The rows of T fall into 4 groups, and each row is roughly a mix of its group's hidden directions.
T, 136 rows:
[[  9 -31  22  46   7  16 -36  16 -24  -7 -11]
 [  9   7  -9 -11  13  40  -3  -8 -37  -1 -51]
 [  3  28  -7 -17  -1 -16  44  -2  41   1  35]
 [ -1 -46 -28 -17  -7  24  -4 -22  19   2  40]
 [-36 -17   9 -16 -18  25  37  19 -35 -18  -9]
 [  5 -23  -4   7  -9 -40  11  30 -43 -24 -23]
 [-31 -24  15  14  21 -32  -2   1  15  28  42]
 [ -1  -4  -6  26 -11  11  34  51 -26 -22  18]
 [  3  13  30  22  -2  -8  -5  25 -35  -2 -52]
 [-35 -11  -3 -41   6 -19 -13 -28 -27  11 -32]
 [-53   4 -14 -29  10   8 -37 -22  15  12 -10]
 [ 38  18  -4  23 -21 -39   2  29  -5 -32   9]
 [ 21   6  -4 -19 -13  19  -5 -25  55  16  31]
 [-34 -17  -3 -10 -10  32  30  11 -45  -7 -21]
 [ -5  -1  15 -24  20 -32 -36 -41  12   9 -27]
 [-17  -8  31 -26 -21 -41  37  -6   4 -24  13]
 [ 19  44  27 -35  13   2  27 -31   6  13   0]
 [  2 -19  27  33  11 -45   1  35 -14 -23   0]
 [  2  -1  32  -8   5 -49  39  -7   5  33 -11]
 [-20  12  27  28  -2  45  -3  19 -31  29   0]
 [ 42 -11  -4   1  -2  27 -33   0  -2  40 -30]
 [-29 -35  13  -9 -27  28  26 -34 -10 -21   2]
 [ 11 -17  19  40  11 -35  -5  37  -8 -33   3]
 [-37   3  21  -6  -8   9   6  -9   3 -57  29]
 [-48 -33  -9 -15  19  36   4   9   4 -26  -7]
 [-33  32   9  -7   4 -25  31  -6  -3 -42  24]
 [  7   2 -10  -9  17   6  17   0  47 -18  54]
 [-11   3  -2  -3  -9  45 -14 -32  -1 -52  -8]
 [-11   3  29   3 -16   7  12 -55   2 -41   5]
 [-42 -21   5 -16  -7  26  38  16 -33 -16  -5]
 [-21  -3   6  18  23 -19   7  30 -52  -6 -29]
 [ 24  33  10  27  34  14 -42   0  10  21  -5]
 [  7  -9 -34 -15   6   7 -45 -38  -1 -24 -25]
 [ 21  -1  10  15  -9 -43 -11   4  48   9  31]
 [-37 -38 -13   0 -20   1  14  23 -45   6  -5]
 [-26   6  -1 -41 -12  10  -6 -22 -18  43 -30]
 [ 29  11 -18 -18 -25 -22  57   9 -13  -3   2]
 [ -6  12  18  15 -14 -52 -13 -11 -20  -1 -44]
 [-18 -48 -28 -18   3 -29  -1 -17   6 -24  27]
 [ -6 -23  57 -10 -15  -2  23 -38   4  10  -7]
 [ -6   9   2   6  -7 -41   0  -1  43  -8  49]
 [-45 -34 -16   9  11   9   5   2 -31  -2  39]
 [ 37  34   4  21  -8 -38  10 -17   8  33  13]
 [ 27 -46   4  -5 -45  22 -25 -12   3  -5   6]
 [ 10  22 -32 -26 -32  22  44   0   7  18  12]
 [ 39 -41 -29 -19 -10  -5  -4 -17   4 -23 -29]
 [ 13 -19  -4  23  28  17 -30  16  15  47 -21]
 [-49 -23  17  18  18  -7  -3  18 -28  25  24]
 [ -4  18 -15  15  16  22 -31 -32 -12  47 -20]
 [  2  15  28 -22  27  26  39 -14 -36  17  -8]
 [ 13  28   9  -5  -6 -40  -6  -5  40 -12  41]
 [-22  23  18 -11  -9 -18  15 -11   2 -57  26]
 [ 28   1  23  11 -40  16 -18 -13  -6  -3 -48]
 [  6  10   4   6  -4 -44   1  -1  46  -6  44]
 [ -8  28  25  -8 -14 -25   9 -23   3 -51  27]
 [ 25  40   5   9 -10 -38  -1 -24  17  30  25]
 [ 52  15  22   4 -17 -38 -16  -1  17  17  17]
 [ 11  25   4  25  30 -40  -9  25  11  36  17]
 [ 10  16   4  17  27  49 -43 -14   5   2 -21]
 [  0 -12 -28 -12  19 -44  15   6  -9 -49  -7]
 [-25  26  28  20  15  29   7  21   3  29  36]
 [-22 -40  -9 -17   5  39  -2  14 -31 -20 -25]
 [-39 -19  17 -17   0 -32 -13   8 -33  18 -34]
 [ 18  24  31   3 -26 -24   9 -45  -5 -22  22]
 [-33 -21   3 -11 -11  31  31  14 -44  -7 -19]
 [-60 -14  -2 -11  12  37  14 -15 -13  16  -1]
 [ -6 -12  20 -35 -25 -46  26  22   5 -18  12]
 [ 50   8  14  38  -3   9  16  14  27  -7  28]
 [  1  17 -25   8 -17  29  39  24  19  -6  41]
 [ 44  20 -12 -15   3 -21  -2  19 -10  46 -24]
 [  2 -17  10 -27  -4 -22  35 -15 -52   8 -19]
 [ -9  -9  -3  -2 -31  37  -1 -37 -13 -46  11]
 [ 25  -7  -3  32   5 -19  29  27   3 -40  30]
 [ -2  45   1 -12 -10 -14  20 -26  51  -3  -6]
 [  3 -26  10 -16  -2 -28  37  -7 -53  -5 -12]
 [-21  27  16   0  -4 -25  12 -11   4 -53  33]
 [ 33  11 -22   4  11 -16   3  11 -11  58 -24]
 [-17   8  29  14  32 -12 -31 -12  48   0  17]
 [ -3 -60  -8   5 -10  42  -8  -5 -11  11  19]
 [ 21   8  -2  11   6 -41 -16  -6  49  -1  35]
 [ 47  10   2  29   1 -36   0  13  40  -7   0]
 [ 44  -4   0  36   2 -14  17  25  -1 -40  16]
 [-31 -16  -9   3  10  45   4   0 -40  10 -32]
 [ -6  -8 -11  -9   1  41   6   0 -45  -3 -47]
 [  2  23 -58  12  13  -9 -12  38  -6  -8  15]
 [-50 -24   2  24   8  13   9 -12  14 -37  24]
 [  1  29  16 -38 -23 -29  19 -16  15 -15  36]
 [ 25  63   8 -14   1  14  11  13  25 -11 -10]
 [  5  49  48  20 -14 -13  -3   8  16   2 -20]
 [-55 -17 -25 -21 -10   3 -18  11 -30   2 -21]
 [ 43  13  -3  13  13 -29 -33 -11  39   8  12]
 [ 30  61  11  -3   0  21  11  11  25  -8 -11]
 [ -6   1  22  22 -16  -2 -16   2 -43  24 -48]
 [-19  10 -13  -7  47  20   2   8  10  -1 -53]
 [-41  -6 -10   4  37 -19  17  18  -8   0  45]
 [-30  32  21  23   0  39   3  11 -16  31  23]
 [-15  30  23  14   4  49   5  14   4  29  30]
 [ 27  11  -2   3   7 -47  17   9  -3  51 -11]
 [-13   0  21  10   2  34 -12 -49   9 -41  -8]
 [ -5 -47   6  19 -29  43 -10 -18  -3  -2  22]
 [ -9  12  31  29  -7  40  -9  12 -24  41 -10]
 [ 20  21 -36 -31 -26  -8  47   5  -9  -9  -1]
 [-13 -44 -11   4  -2 -33 -11  -4 -41  -7 -32]
 [-31  -7  12  15  -9  47  -8   4 -25  36  22]
 [ -9 -17  14 -16 -45   6  28 -36 -16 -29  15]
 [-40 -18  16  25  -5 -10  37 -29  -2  -3  33]
 [-33 -26 -20  -1 -20  34   2  18 -44  11  -9]
 [-34 -48   8  -3 -11  35  21 -27  -3  -8 -13]
 [  0 -28  22 -24   0 -17  18 -31 -44  22 -19]
 [-12 -20  33  18  32 -40 -32 -12  20 -11   2]
 [-44 -23 -16   4  27  -7  13  13 -21  -5  44]
 [ -2 -13  -9 -26 -31  46   2 -23 -16 -35 -14]
 [-23 -34 -31 -14  13 -26   8 -10   6 -26  40]
 [ -7  27 -53   6  20 -21   0  40  -2  -6   8]
 [-19 -23  -7  -6  -4  35  16  11 -51  -7 -31]
 [ 22  62  11  -7   5  21  13  17  24 -13  -6]
 [  6  59   3 -19  17 -37   6   9  19   2 -16]
 [-52 -12 -19  10  20  43   6  -2 -17   0 -19]
 [-24   7  -2 -33  -4  17 -31 -32   7  40 -25]
 [-57 -13 -13  -5  -7  20 -17  25 -33   6 -15]
 [ 58  -1  22   1 -19 -33  -2   5  27  14  -6]
 [ 33  -7 -22  17 -28  32  35  21 -24  -7  13]
 [ 17  -2 -17 -23 -12  16  -3 -29  50  10  36]
 [-12  13  -9  25   9  22 -32  11  52  -9  26]
 [-25 -39  -2   0 -10  25  23  26 -41 -12 -18]
 [ 38  -7  21 -22 -10 -34  13  17  27 -32  20]
 [-34 -31 -36  38  25  25  -2   6   9  10   1]
 [ 56  -1  17  -1 -17 -40 -15   2  20  12  13]
 [  5 -32 -28  31 -25 -19 -43  22   8  -6   0]
 [ 20  58  12 -17  12  -7   6 -34  22  10   3]
 [-14  20 -19  -7  43  23  20  24  -2  25  35]
 [  0  -8 -10 -20 -24   2  52  10 -47  11  -4]
 [  9  10 -15 -10  15  37  -3 -11 -43  -6 -46]
 [ 13  32 -15 -16 -31 -13   4 -19  42 -18 -30]
 [  5 -47  -7   2   6  23 -10  18 -52   4 -17]
 [ 47  -7   4  39  -3 -11  19  25   0 -31  17]]
Here is one row of each group, with its name. Which group are the others in?
[ -8   5 -24   2  16  -8 -57  -8  25 -32 -16]  (48)
[-23 -36   0   1 -10  27  17  27 -46 -10 -20]  (108)
[ 12  -8  10  16  30 -16  -3  13  12  61 -20]  (65)
[-31 -34 -21  -3   5  24   3  -8  -2   6  54]  (127)

[ 18  32   0 -32   4 -26  12  41 -19  32  -4]  (65)
[-43 -46   1 -21  -2  16  -8  18  19 -28  10]  (108)
[-35 -44   8   0 -15  39  19 -28  -5 -14  -3]  (65)
[  4  -6 -15 -16  -6  24  -1 -24  42  18  49]  (127)
[-37  12  16  -3  23   7  10  29  12   4  52]  (127)
[ 17 -20  20   4 -51 -14   3 -16 -10   2  45]  (65)
[-27 -14  -1 -30   9 -17 -32 -26 -27   6 -40]  (48)
[-29  -6  25 -14 -16 -31  25  -4  11 -45  24]  (65)
[-19 -21  36  29  26  16 -44 -12  11  11   5]  (48)
[ 49  19  21  15  13 -21   6 -12  41  -5  16]  (48)
[ 13 -10 -12   1 -19  -1  47  29 -47 -15   1]  (48)
[ 17  39  14 -16   8  18  14 -35 -18  36 -23]  (108)
[-12 -35 -40 -10   9   7   6  45   2  24 -21]  (65)
[  9 -28  39  20   9 -43   9  16 -32  -5 -12]  (48)
